(in the rows, 128 means zero)
Named turns come first, each shown by rows before and after it. Which turns, in which order, take the first row of each pair that follows to the second? Write the first one first, as in the answered first pair.
turn H:
[124 106 192  88 120 126  80 168 114 138 174 142 174 126 204  86 137 175
  83  59 181  83 150 224 143 147 167 143  78] -> [105  56 143 109 168  66 119  68  46 159 132 121 136 130 109 152 152 102
  88 121 207 155  88 235 147 138 143 127  74]
[163 138  70 168 161 136 121  50  59 104 107  70 142 126 101 139 129  84
 114 165 115 133 134  92 130 113  93 148 138] -> [184 165 103 153 134 180  91 120 113  86 134  82 168 118 169  89 119 136
 108 120  88  84 187  70 119 117 118 151 141]
[177  72  97 120 177 135 105 111 103 126 102 112 152 141  85 134 157 119
 143 110  85 136 164  56 119 159 164  96 125] -> [149 162 147 111  87 171 102 189 126 120 146 143 184 155 164  97 138 152
 147  76 130  84 145 145 159 158 123 170 125]
[119  97 133 152 140 119 115 109  93 146 124 129 145 149 119 151 146 132
  99 124 131 129 136 135 137 125 145 153 116] -> [128 101 141 148 137 129 107 126 109 141 130 132 151 144 136 139 143 147
  98 110 118 117 154 122 131 127 156 147 118]
turn D:
[132 169 133 142 103 159 106 149 122 110 155 115 140 116 147  96 115 137
 118 122 138 100 137 129 120 122 119 137 147] -> [ 98 129 163 114 109 140 127 169 135 132 154 149 122 121 147 112 123 149
 125 118 148 123 112 152 124 136 152 118 133]
[167 135 102 147 146 151 112 119 115 121 127  96 155 129 145 133 123 127
 117 126 124 119 146 117 140 116 121 149 133] -> [144 162 127 112 118 146 128 159 164 118 141 126 111 122 151 112 108 137
 138 121 139 122 122 124 136 127 117 146 140]
[128  99 102 137 144 137 123  92  96 117 124 106 130 137 102 141 127 117
 110 152 124 140 119 137 132 123 136 115 138] -> [139 153  98 131 119 148 119 110 126  96 135 105 111 131 109 110 109 114
 123 150 128 128 120 126 128 120 105 131 156]
[137 180 108 146 125 123 108  80 145 130 100  77 126 123 113 141 146 141
 139 140 104 133 147 119 150 130 116 101 118] -> [118 194 128 118 107 117 122 112 180 134 109 103  94 119 116 128 135 149
 156 136 116 138 126 125 148 140 118  96 122]
turn E:
[116 112 134 133 131 131 131 122 104 139 120 129 150 140 136 146 140 133
 122 131 131 136 122 144 142 123 132 137 120] -> [120 118 143 126 125 142 124 142 122 134 129 134 153 135 153 130 135 147
 122 120 121 123 138 131 135 125 143 134 122]
[127 121 152 134 115 136 130 147 118 134 139 168 149 133 152 117 126 153
 112 127 138 111 134 154 100 135 125 125 110] -> [134 148 144 130 105 139 131 150 134 121 142 165 131 126 148 102 117 144
 120 129 138 109 133 143  93 131 109 130 121]
[152 121 108 140 130 146 127  78  91 112 117  85 131 147 114 125 160 125
 145 145 134 111 164 133 131 157 114 117  97] -> [151 108 121 138 131 152 122  91  93 116 121  90 144 148 127 124 163 140
 140 136 126 103 174 134 133 160 131 112  92]
turn V:
[103 100 127 111 147 118 173 135 125 161 112 150 122 134 118 138 124 127
 158 142 135 134 105 138 120 138 133 128 115] -> [116 147 128 128 117 145 156 150 118 148 127 139 155 139 148 120 116 137
 151 130 141 101 118 158 134 127 105 166 119]
[106 145 161  94 102 132 143 176 165 125 143 175 121 130 167 122 121 147
 147 114 149 118 114 143 128 141 141 131 122] -> [112 124 164  92 117 134 138 176 165 129 142 173 131 130 171 124 127 156
 144 109 136 115 128 128 124 142 161 117 118]
[144 141 122 130 118 141 105 125 153 132 144 136 118 132 156 112 124 156
 143 101 112 133 171 113 113 139 133 110 125] -> [126 131 118 116 127 118 126 113 158 138 135 146  82 130 128 124 123 138
 158 119 123 161 140 114 109 143 128  97 129]
turn Q:
[116 116 100 132 141 128 131 113 107 114 110 135 111 143 114 125 155 134
 118 147 133 139 124 132 138 108 134 129  95] -> [108 121 119 124 124 139 128 140 119 117 120 149 121 146 138 116 154 152
 118 133 136 128 127 149 145 112 141 138  90]
[125  90 146 139 133 143 135  93  67 154 124 129 194 134 151 177 143 134
 102 132 137 116 123 176 166 125 130 158 101] -> [130 166 145 136  90 158 133 119  96 129 143 129 178 128 169 142 122 130
 116 125 150  94 120 182 167 121  85 188 118]
[109  98 148 130 175 121 117  99 145 113 136 114 113 103 116  96 127 122
 149 148  94 137 132  98 126 114 116  98 143] -> [ 94  88 175 120 164 132 114 129 153 123 145 133 131 108 144  95 131 146
 146 131  96 125 137 119 136 121 137 101 132]
[126 179 112 169  90 176 104 158 138 113 146 123 127 119 168  99 131 135
 120 126 140  97 144 117 132 114  83 168 137] -> [137 119  71 188 147 147 112  90  96 121 114  96 117 118 110 138 149 102
 113 158 124 134 143  81 119 107  97 132 134]
Then:
(two turns a pair)
[122 138 174 134 126 129 104 116 179 113 119 126 103 137 122 129 124 138
 156 131  90 118 134 115 104 145 124 101 113] -> [106 160 169 141 112 122 114 104 164 116 118 127  99 144 112 139 122 118
 160 142 118 123 104 148 117 142  94 123 114]
D, V
[170 118 103 142 156 153 108 110 129 111 121 102 146 131 132 123 145 137
 115 127  95 115 178  72 117 118 138  97 130] -> [107  67 149 106 154 123 142 136 134 153 123 154 125 145 127 158 158 150
 125 131 127 148 123 130 136 140 173  84 108]
V, Q
[118  69 131 117 157 135 129 120 128 146 110 163 136 140 121 127 161 172
 146 138 126 166 145 104 143 113 187  90 122] -> [135 197 107 128  96 150 130 123 149 106 128 145 105 132 123  84 124 140
 167 148 157 142 124 114 148  97  92 148 156]
H, Q
[161 118 143 181 118 125  77 147 115 125 105 114 164  98 199  95 124 145
 117 106  97  78 194 147 122 151 112 175 136] -> [149 147 103 190 120  90 106  91  89 121  86  98 115  98 137 117 116  85
 136 153 133 115 137 160 126 142  53 189 152]
E, H
[137 122 188 149 100 124 152 159 128 158 145 146 144  98 143 104 117 160
  89 103 103 103 147 200 144 126 119 148  96] -> [115 130 185 136  97  99 176 148 133 162 138 157 103  97 115 113 111 138
 105 122 127 129 108 210 142 130 101 146 102]
V, V
[108 147 111 142 125 103 104 139 118 120 132 173 131 151 108  78 134 179
 131 146 133 118 113 130  93 153 134 133 121] -> [107 141 112 141 128 101 106 136 118 121 131 174 129 149 106  79 134 182
 132 147 131 120 112 128  93 153 138 128 121]
V, V
[128 137 146 151  89 152 114 168 114 135 122 128 174 129 153 134 124 148
 111  85 126 100 143 153 135 119 150 153 116] -> [157 114 100 171 132 136 113 111  91 128  98  93 159 121 106 147 128 115
 110 109 104 122 155  99 113 109 147 126 123]
V, D
[118 157 133 112 106 103 151 125 165 120 142 149  82 106 123 115 109  93
 163 115  97 147 118 123 116 124 110 114 144] -> [113  88 137 116 140  93 149 110 140 142 130 152 104 112 115 144 130 102
 146 115  85 163 127 121 117 130 153  88 128]
Q, E
[136 146 111  97 125 129 134 142 176 118 142 163  94 121 110 118 106 157
 145 110 103 129 138 103 100 138 136 106 143] -> [124 143 131  94 112 138 133 162 173 128 150 176 113 129 132 121 109 174
 140  99 112 119 137 131 113 140 145 115 133]
D, Q
